13.3	-14.6	54.9	-19.2	2.6
14.6	-15.0	58.7	-5.8	4.6
-4.7	-51.4	-29.7	-12.4	15.0
->
-15.0	58.7
-51.4	-29.7

12.2	-4.5	42.1
40.2	20.2	32.5
-12.8	1.0	15.5
21.6	-9.3	23.9
59.9	-12.0	-51.0
->
20.2	32.5
1.0	15.5

-11.5	-59.9	-9.7	8.0	51.6
-36.5	51.0	-0.4	-5.0	-22.7
4.6	8.6	5.7	34.8	-14.7
19.2	52.5	31.8	49.5	-22.2
-2.4	-14.6	1.7	-5.6	-26.2
->
51.0	-0.4
8.6	5.7

-26.2	-65.3	-8.0
12.3	-47.9	65.8
-68.7	-15.2	20.7
->
-47.9	65.8
-15.2	20.7

19.5	-29.4	-10.8
-61.9	-28.2	-32.2
-26.5	9.6	-17.2
25.3	-33.9	-3.6
->
-28.2	-32.2
9.6	-17.2

25.2	34.7	-42.4	-10.7	-12.6
25.2	20.9	-42.4	-62.2	15.2
25.2	34.7	-42.4	-10.7	-12.6
25.2	34.7	-42.4	-10.7	-12.6
->
20.9	-42.4
34.7	-42.4

39.4	30.8	46.8	-14.9	23.7
-22.2	-42.9	42.5	-1.9	29.4
-46.7	-51.9	-25.2	41.7	7.5
->
-42.9	42.5
-51.9	-25.2

16.1	-15.9	34.0
42.9	-58.6	-41.6
-45.3	29.4	-46.3
->
-58.6	-41.6
29.4	-46.3
---
-27.5	-9.6	-31.5	0.0
-16.4	-5.0	-4.1	-20.7
9.9	-15.2	0.9	-37.0
38.2	8.9	-10.7	3.2
67.9	24.0	9.8	-34.3
->
0.0	-4.1	-15.2	38.2

7.6	34.3	54.5	11.2	-57.1
-64.7	-28.8	-58.3	-63.2	17.4
-54.9	-24.4	-70.6	-58.5	67.3
->
-57.1	-63.2	-70.6

5.2	30.2	-41.8	-36.9
-6.2	26.7	-59.6	-44.0
26.8	16.9	63.6	25.4
-24.5	-8.8	-12.7	13.5
->
-36.9	-59.6	16.9	-24.5

-20.2	-67.7
-61.9	-8.5
-9.9	4.1
59.6	36.8
33.8	-41.2
->
-67.7	-61.9

50.6	35.0	0.0	34.4
33.9	53.8	59.5	48.9
->
34.4	59.5

-48.4	-40.9	44.7
-50.9	-57.4	52.6
->
44.7	-57.4
---
26.5	24.1	55.4	62.6	-54.9	-53.4	16.6	-56.9	-60.7	61.3	-44.8
-57.3	57.2	13.2	64.5	59.5	70.0	62.1	-37.2	0.7	-64.8	-47.8
29.6	-42.2	-53.7	-33.0	50.7	43.8	41.1	61.3	-58.6	-8.7	-28.1
14.7	13.2	64.1	-59.9	-20.5	-42.5	-21.8	39.3	63.3	-46.4	31.9
->
29.6	-42.2	-53.7	-33.0	50.7	43.8	41.1	61.3	-58.6	-8.7	-28.1
-57.3	57.2	13.2	64.5	59.5	70.0	62.1	-37.2	0.7	-64.8	-47.8
26.5	24.1	55.4	62.6	-54.9	-53.4	16.6	-56.9	-60.7	61.3	-44.8
14.7	13.2	64.1	-59.9	-20.5	-42.5	-21.8	39.3	63.3	-46.4	31.9

-0.1	-16.7	-33.7	15.8	-21.6	-43.8	22.4	-8.8	32.6	2.9	-2.1	-38.0	20.9	-26.2	12.6	-9.6
33.7	23.1	40.1	-35.4	6.8	18.1	-24.0	1.6	13.9	34.9	0.7	10.5	48.6	14.7	37.6	-19.9
5.9	-6.2	-10.3	-45.4	17.6	-6.3	-36.0	-34.1	-15.9	-14.0	6.6	-47.4	-32.6	-23.7	54.2	5.4
10.1	-17.1	-25.0	-41.0	-3.1	17.2	1.9	21.3	17.4	-8.6	15.8	16.4	12.2	11.7	-5.7	-23.6
5.0	-9.6	-60.6	23.7	59.3	40.4	-9.2	36.1	15.1	26.0	-7.1	-1.3	2.4	18.6	-5.0	1.2
-14.9	-25.8	8.0	-8.3	0.4	-1.7	-3.8	0.2	10.8	6.6	23.0	-24.8	-41.9	8.7	20.9	-10.0
->
5.0	-9.6	-60.6	23.7	59.3	40.4	-9.2	36.1	15.1	26.0	-7.1	-1.3	2.4	18.6	-5.0	1.2
-0.1	-16.7	-33.7	15.8	-21.6	-43.8	22.4	-8.8	32.6	2.9	-2.1	-38.0	20.9	-26.2	12.6	-9.6
10.1	-17.1	-25.0	-41.0	-3.1	17.2	1.9	21.3	17.4	-8.6	15.8	16.4	12.2	11.7	-5.7	-23.6
5.9	-6.2	-10.3	-45.4	17.6	-6.3	-36.0	-34.1	-15.9	-14.0	6.6	-47.4	-32.6	-23.7	54.2	5.4
-14.9	-25.8	8.0	-8.3	0.4	-1.7	-3.8	0.2	10.8	6.6	23.0	-24.8	-41.9	8.7	20.9	-10.0
33.7	23.1	40.1	-35.4	6.8	18.1	-24.0	1.6	13.9	34.9	0.7	10.5	48.6	14.7	37.6	-19.9

-41.4	-55.0	-38.5	-59.3	62.9	35.1	28.4	48.0	-63.2	-34.6
-30.0	-4.3	23.7	-11.8	-55.1	-23.1	42.3	-8.7	-31.2	43.5
-18.3	23.2	30.9	-59.8	7.4	21.9	23.3	36.7	1.5	46.0
27.3	-41.9	33.5	26.4	48.6	13.6	-23.5	49.9	18.5	-40.6
-31.3	29.1	-9.1	26.9	-54.7	-51.4	-23.0	20.4	8.8	-51.7
-17.8	-53.6	11.8	13.6	62.1	-51.4	-1.1	0.3	33.1	-51.1
->
-41.4	-55.0	-38.5	-59.3	62.9	35.1	28.4	48.0	-63.2	-34.6
-31.3	29.1	-9.1	26.9	-54.7	-51.4	-23.0	20.4	8.8	-51.7
-17.8	-53.6	11.8	13.6	62.1	-51.4	-1.1	0.3	33.1	-51.1
-30.0	-4.3	23.7	-11.8	-55.1	-23.1	42.3	-8.7	-31.2	43.5
-18.3	23.2	30.9	-59.8	7.4	21.9	23.3	36.7	1.5	46.0
27.3	-41.9	33.5	26.4	48.6	13.6	-23.5	49.9	18.5	-40.6

-24.4	-26.7	56.3	6.5	-36.9	-57.4
25.2	15.0	-15.2	24.1	6.2	-2.8
23.3	16.1	-14.0	22.4	9.7	-8.4
->
25.2	15.0	-15.2	24.1	6.2	-2.8
23.3	16.1	-14.0	22.4	9.7	-8.4
-24.4	-26.7	56.3	6.5	-36.9	-57.4

7.3	-6.2	-27.5	3.4	1.0	-25.8	-9.7	21.8	8.2	-55.9	-12.4	0.1	-4.3	5.6	-31.7	-3.9
-0.8	-33.0	10.8	-2.1	-11.0	25.3	-17.5	5.8	-17.9	27.2	-12.8	-3.3	-2.7	7.3	-11.0	-20.3
-24.9	-27.7	-9.0	-24.6	8.7	-6.7	1.4	13.2	15.2	-15.7	-9.8	-6.0	-17.3	-5.9	-15.4	-3.5
-5.0	-23.9	-10.3	-1.5	-5.4	22.8	5.6	15.9	-8.2	-18.7	-17.3	14.5	19.1	20.5	-3.3	-24.9
18.0	-6.1	2.4	-9.0	-15.7	22.4	-7.8	-29.7	-17.0	9.0	-16.9	1.7	17.2	-12.8	-10.2	-14.7
26.2	-6.1	10.3	-10.0	-19.4	24.2	-10.4	-21.5	-15.3	26.1	-14.8	-6.7	7.0	-15.4	-9.7	-10.7
->
7.3	-6.2	-27.5	3.4	1.0	-25.8	-9.7	21.8	8.2	-55.9	-12.4	0.1	-4.3	5.6	-31.7	-3.9
-5.0	-23.9	-10.3	-1.5	-5.4	22.8	5.6	15.9	-8.2	-18.7	-17.3	14.5	19.1	20.5	-3.3	-24.9
-24.9	-27.7	-9.0	-24.6	8.7	-6.7	1.4	13.2	15.2	-15.7	-9.8	-6.0	-17.3	-5.9	-15.4	-3.5
18.0	-6.1	2.4	-9.0	-15.7	22.4	-7.8	-29.7	-17.0	9.0	-16.9	1.7	17.2	-12.8	-10.2	-14.7
26.2	-6.1	10.3	-10.0	-19.4	24.2	-10.4	-21.5	-15.3	26.1	-14.8	-6.7	7.0	-15.4	-9.7	-10.7
-0.8	-33.0	10.8	-2.1	-11.0	25.3	-17.5	5.8	-17.9	27.2	-12.8	-3.3	-2.7	7.3	-11.0	-20.3

-46.8	-43.7	-42.9	-47.6	47.5	53.4
-43.9	-38.7	-39.3	-42.6	43.4	46.9
-47.6	-44.0	-43.6	-48.1	47.5	55.3
-36.1	-29.3	-29.4	-32.2	27.4	36.8
-46.9	-47.2	-48.9	-49.8	51.4	59.8
-46.9	-44.3	-43.2	-47.4	47.1	53.2
-44.4	-39.7	-41.3	-43.7	43.5	51.4
-47.3	-44.8	-45.4	-49.1	48.2	56.3
-44.2	-43.7	-41.0	-42.7	42.4	46.2
->
-46.9	-47.2	-48.9	-49.8	51.4	59.8
-47.3	-44.8	-45.4	-49.1	48.2	56.3
-47.6	-44.0	-43.6	-48.1	47.5	55.3
-46.9	-44.3	-43.2	-47.4	47.1	53.2
-46.8	-43.7	-42.9	-47.6	47.5	53.4
-44.4	-39.7	-41.3	-43.7	43.5	51.4
-44.2	-43.7	-41.0	-42.7	42.4	46.2
-43.9	-38.7	-39.3	-42.6	43.4	46.9
-36.1	-29.3	-29.4	-32.2	27.4	36.8
